In the data rows, the value 128 means zero.
Here is a table of points, one per row:
tensor([96., 202., 132., 101., 176., 171., 134., 99., 123., 117., 151., 180., 119., 246., 172.,
        118., 85., 143., 164., 180., 164., 116., 108., 93.])
tensor([145., 146., 190., 149., 221., 84., 160., 144., 30., 90., 114., 137., 149., 108., 139.,
        143., 80., 72., 114., 108., 121., 94., 189., 124.])
tensor([177., 94., 106., 136., 171., 152., 162., 122., 138., 153., 132., 179., 156., 109., 204.,
        86., 104., 126., 90., 177., 133., 97., 146., 124.])
tensor([174., 123., 112., 125., 140., 88., 69., 119., 177., 128., 210., 240., 192., 128., 113.,
        119., 152., 139., 137., 139., 34., 194., 170., 121.])
tensor([175., 161., 109., 165., 131., 95., 121., 214., 131., 113., 95., 72., 157., 102., 106.,
        112., 152., 151., 73., 135., 14., 167., 117., 121.])
tensor([199., 104., 192., 130., 151., 133., 142., 185., 146., 176., 145., 113., 42., 125., 169.,
        106., 138., 158., 57., 172., 120., 99., 138., 110.])
tensor([130., 171., 160., 125., 36., 148., 96., 126., 162., 161., 116., 160., 114., 131., 111.,
        102., 147., 194., 124., 78., 145., 152., 98., 107.])
tensor([129., 126., 151., 124., 196., 118., 121., 121., 60., 201., 39., 121., 132., 77., 167.,
        139., 163., 172., 167., 102., 205., 158., 104., 138.])
tensor([88., 156., 146., 152., 171., 96., 115., 172., 253., 111., 136., 107., 186., 143., 143.,
        93., 84., 121., 149., 115., 148., 128., 109., 238.])
tensor([198., 167., 117., 149., 104., 157., 116., 77., 88., 94., 156., 103., 135., 86., 131.,
        187., 108., 119., 67., 75., 125., 148., 146., 220.])
tensor([139., 103., 87., 134., 200., 130., 107., 139., 131., 121., 42., 121., 145., 201., 157.,
        175., 194., 127., 171., 33., 107., 129., 76., 116.])
tensor([150., 86., 118., 120., 93., 102., 137., 205., 95., 147., 100., 131., 56., 199., 149.,
        189., 131., 113., 178., 135., 119., 115., 119., 139.])
tensor([83., 84., 216., 110., 82., 160., 124., 67., 94., 76., 117., 185., 147., 174., 34.,
        160., 191., 89., 70., 159., 111., 93., 96., 153.])
tensor([71., 141., 101., 113., 201., 140., 140., 127., 93., 65., 135., 81., 190., 129., 69.,
        156., 89., 171., 172., 130., 137., 234., 137., 139.])
tensor([59., 119., 123., 219., 127., 162., 155., 186., 95., 159., 206., 105., 109., 139., 85.,
        33., 169., 84., 169., 133., 115., 103., 131., 71.])
tensor([69., 102., 225., 93., 132., 46., 146., 142., 142., 158., 142., 118., 115., 147., 133.,
        145., 120., 71., 144., 127., 126., 131., 111., 59.])
tensor([124., 170., 155., 123., 65., 53., 188., 191., 154., 152., 128., 125., 118., 146., 130.,
        85., 128., 80., 142., 80., 150., 176., 97., 228.])
tensor([56., 140., 100., 117., 170., 111., 137., 76., 124., 169., 173., 100., 191., 144., 142.,
        138., 201., 183., 142., 104., 135., 119., 159., 143.])
tensor([125., 77., 161., 123., 70., 123., 83., 122., 84., 158., 130., 190., 208., 166., 137.,
        64., 114., 130., 191., 157., 137., 96., 103., 158.])
tensor([115., 138., 139., 94., 108., 91., 233., 124., 115., 138., 195., 202., 144., 151., 86.,
        168., 88., 145., 50., 131., 154., 121., 193., 125.])
tensor([109., 82., 98., 126., 66., 54., 148., 103., 137., 58., 126., 79., 94., 54., 79.,
        86., 129., 181., 140., 167., 157., 132., 71., 105.])
tensor([68., 70., 95., 151., 122., 165., 104., 146., 140., 119., 54., 162., 61., 93., 126.,
        82., 169., 165., 76., 174., 109., 152., 133., 222.])
tensor([90., 92., 186., 114., 97., 134., 116., 152., 155., 156., 159., 88., 80., 114., 92.,
        101., 62., 207., 116., 66., 115., 147., 109., 121.])
tensor([72., 169., 130., 109., 87., 103., 114., 101., 117., 208., 107., 72., 106., 142., 66.,
        158., 129., 146., 158., 151., 128., 163., 117., 164.])
tensor([96., 111., 100., 111., 219., 191., 49., 130., 100., 96., 144., 172., 52., 122., 131.,
        124., 139., 92., 152., 160., 133., 116., 165., 158.])
tensor([199., 117., 43., 110., 77., 140., 144., 174., 103., 107., 95., 171., 74., 123., 86.,
        113., 65., 64., 127., 146., 157., 125., 98., 97.])
tensor([246., 113., 115., 124., 152., 53., 78., 107., 126., 168., 145., 159., 111., 136., 185.,
        116., 125., 108., 67., 149., 140., 97., 127., 105.])
tensor([145., 97., 118., 124., 212., 129., 134., 116., 240., 77., 199., 157., 115., 163., 71.,
        176., 94., 149., 147., 115., 161., 48., 78., 125.])
tensor([93., 164., 85., 151., 115., 66., 116., 139., 146., 121., 86., 99., 129., 77., 148.,
        129., 141., 130., 42., 152., 127., 142., 137., 97.])
tensor([141., 96., 138., 103., 105., 188., 126., 178., 91., 133., 120., 129., 102., 114., 130.,
        171., 157., 133., 140., 119., 133., 126., 160., 35.])
tensor([196., 127., 171., 107., 112., 155., 162., 152., 226., 137., 138., 169., 124., 51., 54.,
        81., 158., 100., 162., 146., 151., 114., 195., 105.])
tensor([158., 111., 191., 208., 133., 190., 77., 134., 125., 121., 154., 88., 213., 201., 118.,
        149., 101., 134., 88., 164., 255., 211., 131., 63.])
tensor([118., 126., 146., 89., 124., 193., 191., 171., 171., 164., 205., 155., 86., 102., 192.,
        191., 157., 85., 87., 147., 107., 141., 30., 140.])
tensor([122., 62., 107., 144., 132., 111., 76., 114., 118., 118., 71., 142., 171., 138., 154.,
        165., 80., 65., 149., 162., 141., 98., 144., 135.])
tensor([95., 162., 71., 22., 134., 76., 113., 211., 148., 105., 115., 86., 142., 86., 127.,
        105., 149., 158., 51., 121., 163., 52., 120., 109.])
tensor([135., 129., 134., 157., 135., 146., 37., 103., 170., 140., 95., 41., 124., 81., 180.,
        177., 149., 118., 184., 79., 124., 130., 185., 127.])
tensor([142., 170., 74., 144., 128., 140., 158., 158., 77., 116., 159., 132., 149., 80., 167.,
        187., 67., 154., 237., 173., 141., 80., 156., 133.])
tensor([127., 112., 197., 125., 93., 95., 71., 89., 112., 57., 179., 156., 96., 158., 153.,
        136., 101., 129., 178., 137., 165., 100., 203., 161.])
tensor([135., 95., 65., 113., 92., 113., 94., 188., 95., 156., 131., 70., 141., 150., 93.,
        189., 149., 108., 106., 220., 133., 111., 112., 125.])
tensor([171., 82., 188., 96., 190., 105., 173., 89., 109., 125., 127., 144., 131., 89., 125.,
        112., 155., 90., 210., 212., 146., 220., 124., 157.])
tensor([111., 200., 155., 125., 102., 114., 61., 193., 102., 145., 112., 146., 137., 123., 132.,
        192., 161., 123., 103., 222., 121., 133., 131., 127.])
tensor([158., 147., 103., 106., 184., 109., 141., 40., 120., 165., 101., 88., 99., 192., 124.,
        118., 185., 175., 165., 132., 157., 135., 148., 144.])
tensor([79., 153., 137., 128., 114., 116., 117., 153., 95., 114., 105., 81., 82., 219., 78.,
        64., 157., 128., 113., 73., 141., 134., 234., 142.])
tensor([106., 149., 84., 158., 121., 147., 178., 134., 129., 129., 51., 137., 80., 176., 163.,
        117., 47., 139., 89., 99., 12., 154., 144., 116.])
tensor([97., 63., 74., 130., 94., 133., 172., 118., 146., 124., 81., 156., 111., 81., 136.,
        196., 157., 159., 90., 51., 128., 153., 151., 98.])
tensor([141., 106., 175., 123., 87., 111., 174., 118., 182., 91., 114., 106., 143., 170., 130.,
        161., 131., 160., 182., 216., 41., 118., 180., 62.])
tensor([134., 210., 177., 179., 143., 120., 107., 90., 63., 106., 81., 107., 135., 75., 164.,
        151., 169., 183., 177., 95., 101., 22., 83., 146.])
tensor([136., 142., 127., 0., 103., 149., 68., 85., 100., 99., 166., 66., 163., 161., 143.,
        82., 115., 154., 180., 105., 50., 145., 121., 129.])
tensor([156., 54., 167., 121., 180., 181., 144., 155., 24., 185., 177., 100., 170., 115., 110.,
        154., 103., 96., 129., 83., 89., 92., 80., 157.])
tensor([136., 163., 159., 129., 63., 155., 194., 137., 143., 47., 102., 148., 126., 129., 115.,
        91., 145., 196., 129., 102., 148., 146., 96., 108.])
tensor([145., 121., 87., 134., 162., 158., 48., 149., 101., 165., 174., 211., 135., 76., 110.,
        112., 56., 152., 104., 130., 121., 93., 134., 127.])
tensor([67., 140., 120., 210., 107., 137., 171., 55., 126., 173., 190., 87., 89., 143., 101.,
        136., 152., 85., 136., 220., 101., 107., 108., 81.])
tensor([135., 164., 140., 135., 90., 192., 158., 169., 145., 144., 43., 144., 194., 133., 104.,
        155., 147., 40., 136., 148., 125., 29., 152., 124.])
tensor([85., 158., 117., 142., 106., 135., 104., 86., 95., 72., 130., 151., 137., 79., 255.,
        90., 95., 110., 83., 98., 131., 160., 60., 116.])
tensor([193., 122., 92., 236., 129., 58., 114., 129., 145., 103., 226., 211., 105., 156., 108.,
        131., 144., 126., 171., 85., 148., 154., 93., 114.])
tensor([104., 165., 85., 135., 99., 144., 169., 132., 148., 128., 111., 151., 80., 90., 135.,
        203., 156., 135., 91., 91., 129., 153., 155., 192.])
tensor([173., 48., 82., 152., 99., 188., 147., 103., 153., 105., 140., 43., 132., 122., 211.,
        113., 93., 170., 92., 120., 137., 109., 161., 202.])
tensor([52., 101., 134., 102., 113., 160., 115., 163., 130., 131., 127., 138., 100., 89., 168.,
        158., 140., 26., 138., 107., 131., 142., 167., 46.])
tensor([128., 166., 154., 118., 132., 144., 202., 134., 148., 141., 97., 148., 114., 128., 97.,
        74., 148., 198., 115., 111., 131., 152., 117., 114.])
tensor([129., 163., 86., 124., 129., 157., 132., 60., 176., 227., 135., 135., 196., 120., 125.,
        76., 88., 145., 129., 98., 143., 138., 125., 135.])
tensor([174., 164., 116., 134., 204., 172., 100., 105., 150., 58., 101., 99., 126., 92., 134.,
        106., 125., 101., 81., 104., 114., 142., 56., 124.])
tensor([151., 156., 82., 97., 104., 133., 150., 72., 103., 80., 164., 61., 175., 160., 152.,
        57., 218., 62., 160., 91., 156., 140., 145., 141.])
tensor([101., 55., 107., 140., 146., 53., 143., 63., 158., 123., 114., 129., 189., 125., 125.,
        80., 95., 148., 109., 87., 134., 116., 105., 127.])
tensor([136., 184., 141., 111., 112., 122., 117., 38., 169., 168., 80., 105., 65., 109., 19.,
        109., 49., 78., 105., 95., 115., 147., 103., 110.])
These points spread out most along one direction. Take the direction at right angles to it along which they spread out most. Then take the direction at right angles to both along which they spread out most. Go by this last direction. For each point below, how far along it does it lie, from 0 to 99? 50 is the average, and the first point above lies past it. One standard deviation of the points above along it is 16.
tensor([93., 164., 85., 151., 115., 66., 116., 139., 146., 121., 86., 99., 129., 77., 148.,
        129., 141., 130., 42., 152., 127., 142., 137., 97.]) : 37
tensor([199., 104., 192., 130., 151., 133., 142., 185., 146., 176., 145., 113., 42., 125., 169.,
        106., 138., 158., 57., 172., 120., 99., 138., 110.]) : 37
tensor([145., 121., 87., 134., 162., 158., 48., 149., 101., 165., 174., 211., 135., 76., 110.,
        112., 56., 152., 104., 130., 121., 93., 134., 127.]) : 31
tensor([174., 123., 112., 125., 140., 88., 69., 119., 177., 128., 210., 240., 192., 128., 113.,
        119., 152., 139., 137., 139., 34., 194., 170., 121.]) : 63
tensor([95., 162., 71., 22., 134., 76., 113., 211., 148., 105., 115., 86., 142., 86., 127.,
        105., 149., 158., 51., 121., 163., 52., 120., 109.]) : 36
tensor([69., 102., 225., 93., 132., 46., 146., 142., 142., 158., 142., 118., 115., 147., 133.,
        145., 120., 71., 144., 127., 126., 131., 111., 59.]) : 69
tensor([128., 166., 154., 118., 132., 144., 202., 134., 148., 141., 97., 148., 114., 128., 97.,
        74., 148., 198., 115., 111., 131., 152., 117., 114.]) : 68
tensor([101., 55., 107., 140., 146., 53., 143., 63., 158., 123., 114., 129., 189., 125., 125.,
        80., 95., 148., 109., 87., 134., 116., 105., 127.]) : 62
tensor([109., 82., 98., 126., 66., 54., 148., 103., 137., 58., 126., 79., 94., 54., 79.,
        86., 129., 181., 140., 167., 157., 132., 71., 105.]) : 67
tensor([122., 62., 107., 144., 132., 111., 76., 114., 118., 118., 71., 142., 171., 138., 154.,
        165., 80., 65., 149., 162., 141., 98., 144., 135.]) : 32
tensor([96., 202., 132., 101., 176., 171., 134., 99., 123., 117., 151., 180., 119., 246., 172.,
        118., 85., 143., 164., 180., 164., 116., 108., 93.]) : 64
tensor([83., 84., 216., 110., 82., 160., 124., 67., 94., 76., 117., 185., 147., 174., 34.,
        160., 191., 89., 70., 159., 111., 93., 96., 153.]) : 70
tensor([130., 171., 160., 125., 36., 148., 96., 126., 162., 161., 116., 160., 114., 131., 111.,
        102., 147., 194., 124., 78., 145., 152., 98., 107.]) : 68
